In the data rows, 128 means zero.
Here are some numbered points:
[146 146 118 126 162 128 134 166 138 126 124  98] 0
[ 99  55 176 116  11 130 145  20  78 103 126 215] 1
[134 142 121 130 157 131 127 148 138 139 127 113] 2
[145 116 125 106 115 135 161 130 112  86 115 119] 3
[134 137 122 126 142 131 127 145 130 132 127 115] 4
[106 109 140 131  99 127 120  95 123 143 137 155] 5
[138 152 110 136 171 128 121 167 152 137 127  97] 6
[104 157 125 161 163 124  79 144 160 195 155 134] 7
[133 156 111 139 172 123 117 164 147 145 131 102] 8
[135 166 108 137 178 127 113 171 155 156 133  95] 9
[ 84 122 145 152 104 122  90  86 135 178 152 172] 10
[113 149 127 151 150 121  90 133 144 175 151 134] 11
[116 143 125 141 155 127 104 142 142 163 142 124] 12
[ 83 142 136 169 132 124  64 111 152 207 163 169] 13
[165  29 166  51   0 138 242  37  36   0  70 163] 14
[152 132 116 111 144 127 154 152 121  93 116  99] 15
[126 149 118 136 160 125 113 151 145 149 135 114] 16
[107 127 136 148 126 123  99 113 142 167 146 149] 17
[143 153 115 131 172 129 122 172 143 136 126 100] 18
[134 142 118 127 154 127 119 145 137 132 128 108] 19
[166 132 114 101 141 128 167 161 117  72 104  88] 20
[145 151 109 127 162 128 138 166 138 121 121  98] 21
[138 140 122 134 146 127 128 147 139 132 129 114] 22
[158  89 137  81  73 133 197 100  85  36  90 129] 23
[ 96  98 155 141  74 128 112  72 116 150 142 178] 24
[146 117 126 108 112 136 158 122 107  80 111 118] 25
[101 158 119 167 170 123  69 142 167 207 161 135] 26
[114 130 137 136 123 126 111 115 130 147 138 140] 27
[105 144 126 153 152 128  93 132 148 179 146 135] 28
[138 119 124 120 121 135 143 123 118 104 119 128] 29
[119 135 130 142 138 129 109 129 134 151 136 131] 30
[144 144 118 126 161 128 137 156 140 125 123 104] 31
[ 98  58 175 117  16 130 144  26  84 100 133 210] 32
[134 131 117 129 136 127 135 137 131 124 121 120] 33
[127 120 131 121 113 132 139 123 120 115 127 133] 34
[131 124 130 125 132 130 138 128 128 114 123 126] 35
[132 143 122 136 144 126 124 141 136 132 132 117] 36
[137 142 122 126 150 133 133 153 132 125 125 105] 37
[128 141 116 133 154 126 118 150 138 140 135 114] 38
[134 139 123 132 149 130 123 146 134 130 126 113] 39
[153 123 122 109 129 131 156 146 117  90 117 106] 40
[158 157  99 120 178 128 142 184 137 111 116  80] 41
[151 148 108 121 164 125 135 168 136 117 117  88] 42
[105 149 125 150 153 124  90 142 148 175 147 129] 43
New points follow, each followed by the number of its nearest point above, looking only along the 2 directions in which the numbered points spread most.
[ 86 149 130 163 141 119  65 120 157 207 162 154] 13
[ 83 100 160 145  67 130  95  57 113 162 151 193] 24
[149 125 123 110 130 132 154 142 120  90 116 109] 40
[127 119 135 124 117 127 128 116 122 123 126 136] 34
[117 145 120 141 151 121 103 140 141 158 136 121] 12
[128 149 116 137 161 123 115 156 144 149 138 112] 16
[139 170 107 141 187 128 107 179 155 154 140  91] 9
[133 117 129 117 116 126 134 122 123 118 125 133] 34
[140 139 122 123 149 130 132 148 133 116 120 110] 37
[177  38 159  49   9 139 249  61  43   0  61 142] 14
[128 152 118 142 158 123 107 146 146 154 136 113] 16
[151 136 114 113 146 129 147 158 131 105 115  95] 15
[102 130 137 152 123 124  88 109 141 173 153 155] 17
[123 170 104 151 190 129  89 182 168 181 146 100] 9
[176 154 101 105 174 132 164 191 133  81 103  65] 41
[ 95 114 141 147 107 129  91  97 133 170 147 168] 10
[110 135 128 146 129 126 103 123 137 168 144 142] 17
[160 133 118 107 143 128 156 155 124  89 110  95] 15
[100 125 137 149 121 125  90 108 136 171 149 162] 17
[142 138 112 124 152 125 132 151 132 122 124 109] 37
[126   0 218  39   0 142 255   0   0   0  72 255] 14
[140 143 122 124 150 128 130 153 137 127 127 107] 37
[124 185 102 157 210 125  83 191 172 189 148  92] 9
[176  49 152  50  23 137 244  68  46   0  70 137] 14
[140 120 126 119 128 126 149 132 117 103 119 120] 29
[135   0 213  38   0 138 255   0   0   0  67 235] 14
[129 173 103 148 197 122  95 184 163 169 138  92] 9
[126 152 119 140 164 128 106 156 145 156 134 114] 16
[166 144 105 115 174 134 150 182 139 105 110  79] 41
[138 138 121 127 149 134 133 149 130 125 126 107] 37
[135 118 128 114 112 130 150 124 115 100 113 127] 29
[155 133 113 111 144 129 151 161 120  96 107  92] 15
[155  74 149  85  54 132 198  83  75  39  92 143] 23
